In the data rows, 128 means zero.
Here are some points, each followed by its number:
[106 140 121 152 117 124  80 106 152 104 126 122  74 105 182 143 100 117
 110 154 138 163 144 154] 0
[109 149 142 147 107 100 174 113 181 135 116 129  66 178 170 125 119 110
 112  82 142 110 133  95] 1
[109 111  84 164 109 137 123 184 121  94 155 121  97  70 169 143 133 134
 172 135  99 158 146 128] 2
[ 69 165 113 119 123  73  55 110 141  94 113 147 151  40 206 165 154  67
 139 240 124 178  60 174] 3
[101 152 102  84 130 153 123 127 156 124 116 127 128  84 121  92 113 140
 123  99 120 137 142  99] 4
[112 170 110 136  94 121 179 132 146  90 105 148  84 110 118 117 151 130
 160  77 115 118 119 131] 5
[120 144 160 109 169 130  82  42  90 136 104 147 122 133 129 163 159 100
 163 122 179 141  72 145] 6
[190  70 132  94 102 223 147 139 134 184 178 116 158 127  75  85  62 152
  24 115 120  80 185 130] 7
[ 55 207  92 106 134  86  75 120 155  84 102 138 133  85 172 159 153 122
 129 245  90 157 108 210] 8
[156 138  92 146 145 108 132 112 160  95 133 135 138 142 130  88 106 125
 158  76 159 161  83  76] 9
[161 137 139 151 140 109 151 119 125 141 145 103 104 142 106  87 161 115
 160  94 152  99 139 131] 10
[118 136 165 172 105  96 163 104 134 127 125 125 110 177 139 131 104 126
 159 104 117 168 146 114] 11
[ 82 125 176 132 170  54  71  88 146 133 138  99 153 105 191 169 143 111
 153 204 171 195  95 199] 12
[ 67 169  73 160 103  98  59 139 168  69 139 107  94  61 187 151 115 119
 124 241  75 185 136 181] 13
[204  93 154 131 171 200 171 156 110 232 141 108 147 154  97 111  60 155
  47  96 146  89 177  89] 14
[121 108 112 121 122 110 148 115 139  90 122 125 125 145 150 140 158  98
 181  97  93 106 148  95] 15
Which point above is nearest to each new point by angle? Its number follows each.
[ 65 142 108 132  73  52 115 148 152 104  88 111 108  98 191 133 132 139
 147 171 115 162 152 164] 13
[101 109 158 109 155 124 108  84  95 170  97 186 129  85 134 151 187 108
 115 142 126  80 112 113] 6
[147 139 151 173 145 188 141 148  89 159 149 120 100 186  79 155 151 157
 113  76 114 115 163  98] 14
[118 145 133 100 150  96 112 156 123 110 125 118 155 119 110 134 154 101
 142 115 127 128  81 157] 3
[105 118  82 137 133 116  72 164 127 142 136  88 123  68 111 136 125 130
  88 240  72 153 174 133] 13
[160  87 163 119 191 171 128 117 110 171 144 111 137 162  96 151 124 175
 145  68 152 147 138  99] 14
[141 118 143 129  79 123 139 115 119  80 115 116  90 143 148 137 137  81
 120  87 116 100 147  99] 15
[158 136 117 122 152 168 151 105  96 159  82 168 156 130  76 130 136 134
  97 118 133 105 107 131] 14
[137 125 154 136 146 119 122 121 160  87 125 122 138 139 151 134 172 143
 176 149 130 152  75 147] 12
[196 136 179 156 171 239 151 102  62 189 141 117 146 164  59 146  98 195
  65  77 138  98 163  80] 14
[137 116  88 143  81 134  99 171 132 123 122 120 153 101 146 151 103 149
  88 229  76 177 137 122] 13
[ 94 120 129 120 149 122  72 130 159 122 120 159 122  93 116 155 149  69
 205 186 101 189 120 116] 3
[126 136 170 147 113 134 122 118 198  62 129  84 125 142 133 125 104 143
 165  93 145 101 121 147] 1
[131 106 106 137 106 114 115 130 103 155 123 148 160 136 121 130 141 123
 124 167  85 141 105 147] 3
[122 138  86 118 136 149 119 126 128 101 145 114 149 106 163 118 139  59
 191 171 108 146 106 143] 3
[147 138 153 170 180 130 134  66  99 172 118 112 122 160 123 163 142 133
 197  70 203 134  56 107] 6
[139 113 127 115  99 106 136 148 150  87 127 178 134 166  72 101 124 111
 134 161 147 141 121  95] 9
[121 149 131 125 145 113 110 162 176 107 103 137 133  99 147 134 148  63
 151 159 124 121 121 162] 3
[117  93 142 152 126 130 149 103  86 132 144  90 118 157  96  81 154 100
 191  98 129 104  97 126] 10
[182 111 162 162 172 173 205 115  85 175 146 133 140 147  93 150  83 176
  66  51 136  87 154  94] 14
[113 172 151 151 125  91 152  94 128  89 142 135 161 157 131 147 140 159
 138 113 152 124 124 125] 11
[126 134 178 170 167 149 148 141 129 117 135 106 120 181 129 169 125 117
 164  53 139 137 114 115] 11
[114 137 124  86 126  93 116 129 129 109 124 118 167 119 178 125 133  82
 200 151 152 179  99 117] 3
[132 174 116 125 145 120 116 106 119 130 148 171 129 161 160 104 158 104
 142 155 143  95 112 121] 6
[112 118  82  76 148 153 127 205 108 173 133 126 147  80 117  95  78  96
  46 167  78 112 175  88] 7
